[[134 127 130 150 142 125]
 [130 126 128 135 155 132]
 [132 127 127 130 141 153]
 [131 134 155 132 129 127]
 [130 126 128 133 155 137]
 [135 128 127 129 137 155]
 [133 127 129 146 148 126]]
->
[[125 134 127 130 150 142]
 [132 130 126 128 135 155]
 [153 132 127 127 130 141]
 [127 131 134 155 132 129]
 [137 130 126 128 133 155]
 [155 135 128 127 129 137]
 [126 133 127 129 146 148]]

[[118 144 124 136 113 127 135 129 126]
 [143 123 134 140 143 124 132 116 128]
 [116 151 111 138 119 134 127 130 133]
 [133 133 124 135 133 131 127 131 132]
 [120 137 130 134 112 124 138 132 124]
 [126 128 142 145 116 124 155 134 120]
 [134 123 134 146 137 130 146 119 126]
 [135 150 115 157 134 140 136 143 138]]
->
[[126 118 144 124 136 113 127 135 129]
 [128 143 123 134 140 143 124 132 116]
 [133 116 151 111 138 119 134 127 130]
 [132 133 133 124 135 133 131 127 131]
 [124 120 137 130 134 112 124 138 132]
 [120 126 128 142 145 116 124 155 134]
 [126 134 123 134 146 137 130 146 119]
 [138 135 150 115 157 134 140 136 143]]

[[132 140 109]
 [140 149 111]
 [136 137 112]
 [134 141 109]
 [144 131 113]
 [131 116 138]
 [138 130 118]
 [129 138 123]
 [142 141 108]
 [126 131 141]
 [141 144 108]
 [129 121 129]]
->
[[109 132 140]
 [111 140 149]
 [112 136 137]
 [109 134 141]
 [113 144 131]
 [138 131 116]
 [118 138 130]
 [123 129 138]
 [108 142 141]
 [141 126 131]
 [108 141 144]
 [129 129 121]]

[[130 113 108 109 113 136 145 140 139]
 [128 128 128 128 128 128 128 128 128]
 [133 118 106 120 128 129 148 139 133]
 [138 128 109 127 116 135 153 129 127]
 [120 132 127 114 121 130 147 125 118]
 [126 129 104 120 123 116 117 114 120]
 [117 145  99 127 120 130 116 127 123]
 [133 126 107 117 129 133 116 121 110]
 [130 126 106 125 127 142 124 109 122]
 [130 118 118 111 105 139 136 133 138]]
->
[[139 130 113 108 109 113 136 145 140]
 [128 128 128 128 128 128 128 128 128]
 [133 133 118 106 120 128 129 148 139]
 [127 138 128 109 127 116 135 153 129]
 [118 120 132 127 114 121 130 147 125]
 [120 126 129 104 120 123 116 117 114]
 [123 117 145  99 127 120 130 116 127]
 [110 133 126 107 117 129 133 116 121]
 [122 130 126 106 125 127 142 124 109]
 [138 130 118 118 111 105 139 136 133]]

[[124 131 118 114 145 128 133 129]
 [134 130 133 141 104 128 123 130]
 [123 131 126 122 140 128 133 129]
 [128 130 132 132 117 128 123 129]
 [125 131 126 125 138 127 133 129]
 [124 131 126 119 140 128 133 129]
 [125 131 126 125 138 128 134 129]
 [126 131 126 132 125 128 125 129]
 [123 132 120 112 149 128 133 129]
 [125 130 126 132 130 128 130 129]]
->
[[129 124 131 118 114 145 128 133]
 [130 134 130 133 141 104 128 123]
 [129 123 131 126 122 140 128 133]
 [129 128 130 132 132 117 128 123]
 [129 125 131 126 125 138 127 133]
 [129 124 131 126 119 140 128 133]
 [129 125 131 126 125 138 128 134]
 [129 126 131 126 132 125 128 125]
 [129 123 132 120 112 149 128 133]
 [129 125 130 126 132 130 128 130]]

[[133 130 122 152 127 137 133 127]
 [132 133 127 129 121 138 118 135]
 [131 125 127 124 114 122 130 121]
 [107 127 127 125 123 129 131 134]
 [135 126 138 111 128 129 118 125]
 [129 130 126 139 120 126 121 120]
 [146 128 125 130 125 125 124 139]
 [128 132 145 130 120 146 125 148]
 [135 122 117 118 124 132 124 145]
 [131 127 120 117 134 117 110 115]]
->
[[127 133 130 122 152 127 137 133]
 [135 132 133 127 129 121 138 118]
 [121 131 125 127 124 114 122 130]
 [134 107 127 127 125 123 129 131]
 [125 135 126 138 111 128 129 118]
 [120 129 130 126 139 120 126 121]
 [139 146 128 125 130 125 125 124]
 [148 128 132 145 130 120 146 125]
 [145 135 122 117 118 124 132 124]
 [115 131 127 120 117 134 117 110]]

[[149 142]
 [124 135]
 [129 137]
 [148 141]
 [138 140]]
->
[[142 149]
 [135 124]
 [137 129]
 [141 148]
 [140 138]]

[[113 100 112]
 [129 126 117]
 [135 126 152]
 [130 132 128]
 [131 136 152]
 [141 144 112]
 [131 129 126]
 [131 130 127]
 [130 129 126]]
->
[[112 113 100]
 [117 129 126]
 [152 135 126]
 [128 130 132]
 [152 131 136]
 [112 141 144]
 [126 131 129]
 [127 131 130]
 [126 130 129]]

[[100 127 122 130 120 131 119 147 111 125 127]
 [135 126 115 134 129 135 122 139 122 135 131]
 [133 119 117 149 129 120 132 114 140 119 124]
 [ 98 122 133 136 117 132 121 134 120 122 126]
 [102 126 126 127 124 136 120 144 110 120 130]
 [111 128 119 149 119 118 125 115 140 114 127]
 [118 118 123 134 126 136 123 142 113 131 126]
 [106 121 131 135 127 119 132 120 128 110 123]]
->
[[127 100 127 122 130 120 131 119 147 111 125]
 [131 135 126 115 134 129 135 122 139 122 135]
 [124 133 119 117 149 129 120 132 114 140 119]
 [126  98 122 133 136 117 132 121 134 120 122]
 [130 102 126 126 127 124 136 120 144 110 120]
 [127 111 128 119 149 119 118 125 115 140 114]
 [126 118 118 123 134 126 136 123 142 113 131]
 [123 106 121 131 135 127 119 132 120 128 110]]
